A single turn carries every row of the set below to another of its rows. Some are shown first; where does it send the rows asked next?
Dudu: |  -71 | -127 |   80 |    4 |  252 |   24 |   93 | -171 |    2 |   92 |  -27 |   36 |   95 |  -87 |  102 | -221 | -169 |   32 |  236 |  -28 |  151 | -136 |  -47 |   56 |  -29 |  153 |  -61 |  108 |   52 |   27 |   81 |  161 |  -31 | -187 |  109 | -192 |
Degi: |  195 |  172 |   76 | -227 |    3 |  -75 |  -85 | -118 |  107 |  -19 | -132 |  -14 |  112 |   22 |  107 |  -36 |  207 | -124 | -220 |  -43 | -123 |   91 |   82 |  -33 |   78 |  -22 |   85 | -141 |   11 | -151 |   73 | -100 |   96 |  -17 |  -34 |  121 |
Dud: |  -75 |  -31 |   57 | -454 |  147 |  -12 |  -59 |   67 | -121 |   45 |  -44 |   44 |  -76 |   62 | -103 |  -36 |  -75 |  -46 |  -42 |   37 |  -62 | -276 |  135 | -122 |  -91 |   18 |  -22 |   82 |  -20 |  -48 | -210 |   86 | -133 |  154 |   28 |  -36 |
Regit: |  -89 |  -25 |   65 | -167 |   51 |  -39 |   57 |  -54 |  -75 |   62 | -141 | -101 |   22 | -131 |   59 |  -31 | -145 |  -30 |  -19 |  -13 |  -79 | -337 |  -40 |  -61 |  334 |   86 | -138 |  100 |  -26 | -136 |   50 |  191 |   23 |  -63 |   -1 | -188 |
Sif: |  -68 |  -79 |  172 | -167 |  174 |    9 |  162 | -184 | -189 |  -73 |    5 |   -8 |   79 |  -83 |  -32 |  -30 | -124 |   76 |  143 |  144 |    6 | -260 |  -89 |  -67 |  -80 |   13 | -144 |  130 |   -1 |   77 | -135 |   64 |  -77 | -142 | -125 |  -39 |
Faber: |  -52 |    0 |  154 |  129 |  -73 |  -67 |  -47 |  -75 |  136 |  226 | -111 |   55 |   18 |  150 |  293 |   89 |   -9 |  108 |   94 |   13 |   33 |  140 | -124 |   95 | -126 |  -47 |   74 |   76 |  -70 |   68 |   -5 | -220 |   19 |  -37 |  -92 |  -28 |
pufi: | -157 |  -76 |   45 | -104 |  102 |  -53 |  -55 |  168 |   19 |   51 |   31 | -207 | -189 |  -39 |  -59 |  126 | -220 |  165 |   15 |  -57 |   87 |   88 |   81 |  -55 |   51 | -179 |   58 |  -99 |  -12 |  -11 | -233 |    9 |  168 |   -9 |   31 |  -42 |
filum: |  217 |  143 |   -6 | -140 |   48 | -181 | -154 |  -89 |   89 |   -3 | -148 |  -44 |   90 |   39 |   37 | -116 |  124 | -141 | -238 |  -89 |  -92 |  119 |   51 |   36 |  -57 |   11 |  116 | -108 |  -59 |  -90 |  108 |  -32 |   53 |   36 |   64 |  198 |
Pobi: | -118 | -110 |   61 |  -72 |   71 |  151 |  -20 |  143 |   75 |  -26 |   15 |  -39 | -247 |   70 |   25 |  155 | -136 |   46 |   82 |    5 |   33 |   69 |  176 | -135 |  111 | -180 |   75 | -143 |  104 |  -23 | -148 |  -73 |  140 |  -32 |  -20 |  -77 |
Mazi: | -124 |    8 |  111 | -397 |  117 |  -49 |   18 |  -38 | -138 |   34 | -118 |  -70 |  -17 |  -41 |  -35 |   25 | -109 |  -13 |  -94 |   49 | -137 | -361 |   13 |  -94 |  114 |   38 | -121 |  125 |  -21 | -134 | -142 |  115 |  -12 |   30 |  -49 | -120 |
puzab: |  -65 | -125 |  193 | -171 |  168 |   50 |  134 | -127 |   51 |    0 |  134 |  109 |   47 |   25 |  -55 | -227 |   -8 |  -39 |  201 |  106 |  154 | -104 |  148 |  -19 | -183 |   69 |  -96 |   18 |   30 |   87 | -140 |   98 | -217 |   66 |   91 | -112 |
tozum: |  221 |  111 |  -19 | -114 |  -22 | -198 | -162 |  -58 |   54 |   22 | -106 |  -99 |   96 |  -13 |   52 |  -98 |   93 | -106 | -182 |  -93 |  -45 |  167 |   25 |   51 |    5 |  -16 |  134 | -131 | -101 |  -88 |  123 |    1 |   39 |  -12 |   27 |  213 |
fem: |  -69 |  -97 |  105 |  -47 |  228 |    7 |  125 | -195 | -139 |    9 |  -60 |  -18 |  103 | -120 |   66 |  -90 | -193 |   87 |  183 |   43 |   49 | -229 | -139 |    2 |   -9 |   89 | -106 |  154 |   26 |   39 |   15 |  119 |   -1 | -242 |  -39 | -114 |
badu: |   34 | -127 |  -92 |  -53 |   46 |   48 |  -58 |  135 |   24 |   99 |  -15 |  104 |  -62 |    3 |   11 | -205 | -108 | -127 |  174 |  -93 |  123 | -136 |  154 |  -87 |  140 |  104 |   56 |  -11 |  -29 |   34 |  108 |  211 | -189 |   92 |  194 |  -94 |
gubob: |  -62 |  -93 |  217 | -228 |  144 |   31 |  169 | -151 |  -91 |  -77 |  104 |   53 |   52 |  -12 |  -91 |  -98 |  -31 |   12 |  154 |  178 |   57 | -197 |   55 |  -72 | -163 |    7 | -139 |   63 |    2 |   99 | -208 |   56 | -188 |   13 |  -58 |  -37 |
zab: |  -44 |  -31 |  226 |  158 | -125 |  -47 |   27 |  -98 |   67 |  122 | -131 |   87 |   41 |  144 |  310 |   78 |   23 |   34 |   66 |   53 | -103 |   86 | -139 |   24 |  -86 |  -14 |   34 |   64 |  -36 |   97 |    9 | -256 |   29 |   -1 | -138 |  -16 |
Divam: | -174 |  -74 |   67 |   -2 |  154 | -226 |  -12 |  111 |    8 |   26 |  -33 | -272 | -128 | -101 | -105 |  -10 | -255 |  111 | -115 | -113 |   -4 |   33 |   10 |   -4 |   10 |  -58 |  -16 |  -49 |  -47 |   23 | -200 |   77 |  208 |  105 |  161 |  -47 |
sib: |  -70 | -144 |  127 |  -56 |  224 |   49 |   99 | -138 |  100 |   88 |   70 |   96 |   70 |  -12 |   44 | -288 |  -72 |  -31 |  245 |    0 |  198 |  -76 |   96 |   48 | -114 |  149 |  -56 |   39 |   56 |   48 |    4 |  148 | -139 |  -34 |  174 | -190 |
mez: |    6 |  -93 |  -43 | -282 |  111 |   41 |  -95 |  151 |  -42 |   75 |    5 |  130 |  -98 |   91 |  -79 | -156 |  -73 | -106 |   93 |  -36 |   68 | -165 |  207 | -122 |  -82 |   49 |   69 |   20 |  -19 |   38 |  -89 |  139 | -223 |  186 |  148 |  -25 |
gul: | -105 | -146 |  112 |   59 |   99 |  181 |   57 |   68 |  115 | -132 |  -73 |   59 | -252 |  120 |   59 |   48 |  -84 | -119 |   16 |   15 | -112 |  -11 |  192 | -165 |  123 |  -64 |   23 | -130 |  182 |    3 |  -37 |  -88 |  153 |   56 |   54 | -116 |
Rapu: |  -12 |  -90 |  -40 |    2 |   15 |   12 |   19 |   29 |    7 |   94 |  -90 |  -12 |    1 | -108 |   80 | -145 | -139 |  -91 |  117 |  -83 |   47 | -221 |   31 |  -58 |  348 |  121 |  -49 |   33 |  -28 |  -54 |  171 |  240 |  -65 |  -32 |  117 | -176 |
fub: |  -59 |   42 |  295 |  112 |  -75 | -214 |  101 | -107 |  138 |  127 |  -92 |   30 |  133 |   81 |  185 |  -47 |  107 |   59 |  -76 |   22 | -100 |   61 | -109 |   12 | -155 |   45 |  -49 |   60 |  -74 |  152 | -137 | -233 |   14 |  223 |   -3 |  -33 |
rolo: |  213 |  116 |   15 | -146 |  -80 | -150 | -131 |  -54 |   42 |   26 |  -69 | -111 |  116 |  -41 |   89 |  -45 |  115 |  -79 | -139 |  -76 |  -44 |  177 |   31 |   24 |  103 |  -48 |  121 | -164 |  -87 | -115 |  113 |  -19 |   59 |  -65 |  -36 |  180 |
Kot: |  203 |  149 |   66 | -206 |  -66 |  -91 |  -89 |  -83 |   69 |    6 |  -83 |  -69 |  125 |  -27 |  113 |  -18 |  172 |  -88 | -158 |  -53 |  -80 |  140 |   58 |  -15 |  143 |  -52 |  100 | -167 |  -28 | -149 |   90 |  -70 |   83 |  -65 |  -66 |  136 |
Munip: |  -69 |   51 |  151 |   90 |  -20 | -161 |  -49 |  -63 |  211 |  280 |  -85 |   13 |   57 |  125 |  220 |   35 |    8 |  157 |   32 |  -26 |  103 |  156 |  -96 |  120 | -182 |  -33 |   49 |   73 | -110 |   81 |  -93 | -190 |    6 |   62 |   -5 |  -48 |
zot: |  204 |  165 |   39 | -193 |   61 | -122 | -114 | -121 |  118 |  -19 | -161 |   -3 |   94 |   56 |   66 |  -80 |  184 | -151 | -263 |  -59 | -133 |   78 |   80 |   -7 |  -18 |    7 |   93 | -113 |   -2 | -121 |   83 |  -85 |   78 |   33 |   30 |  148 |
sud: | -122 | -149 |  140 |  159 |  150 |    9 |   95 |   12 |  104 | -154 | -138 |   -9 | -190 |   61 |    9 |  -86 | -117 | -171 | -116 |  -34 | -209 |  -64 |  113 | -114 |   77 |   57 |  -50 |  -81 |  147 |   34 |   -6 |  -21 |  196 |  167 |  181 | -128 |
Pever: |  -41 |   -7 |  297 |  153 | -124 | -116 |   99 | -112 |   62 |   72 | -116 |   78 |   95 |  111 |  255 |   11 |   81 |    9 |  -18 |   54 | -172 |   44 | -134 |  -18 | -102 |   32 |  -23 |   58 |  -36 |  140 |  -57 | -262 |   29 |  132 |  -93 |  -20 |
Lud: |  -72 |   72 |  223 |   80 |  -26 | -233 |   28 |  -83 |  211 |  227 |  -71 |    4 |  115 |   90 |  166 |  -35 |   71 |  129 |  -48 |  -20 |   37 |  112 |  -93 |   82 | -197 |   10 |  -12 |   66 | -107 |  118 | -158 | -198 |    1 |  190 |   43 |  -48 |
dap: | -159 | -111 |  118 |  127 |  181 | -198 |   57 |   37 |   51 |  -79 | -119 | -174 | -128 |  -49 |  -73 | -120 | -200 |  -56 | -182 | -100 | -152 |  -42 |   21 |  -39 |   18 |   60 |  -67 |  -39 |   33 |   47 |  -89 |   63 |  224 |  191 |  233 |  -93 |

pufi turns into Pobi
Degi turns into zot
zab turns into Pever
Where do these go?
Dudu turns into fem
Regit turns into Mazi

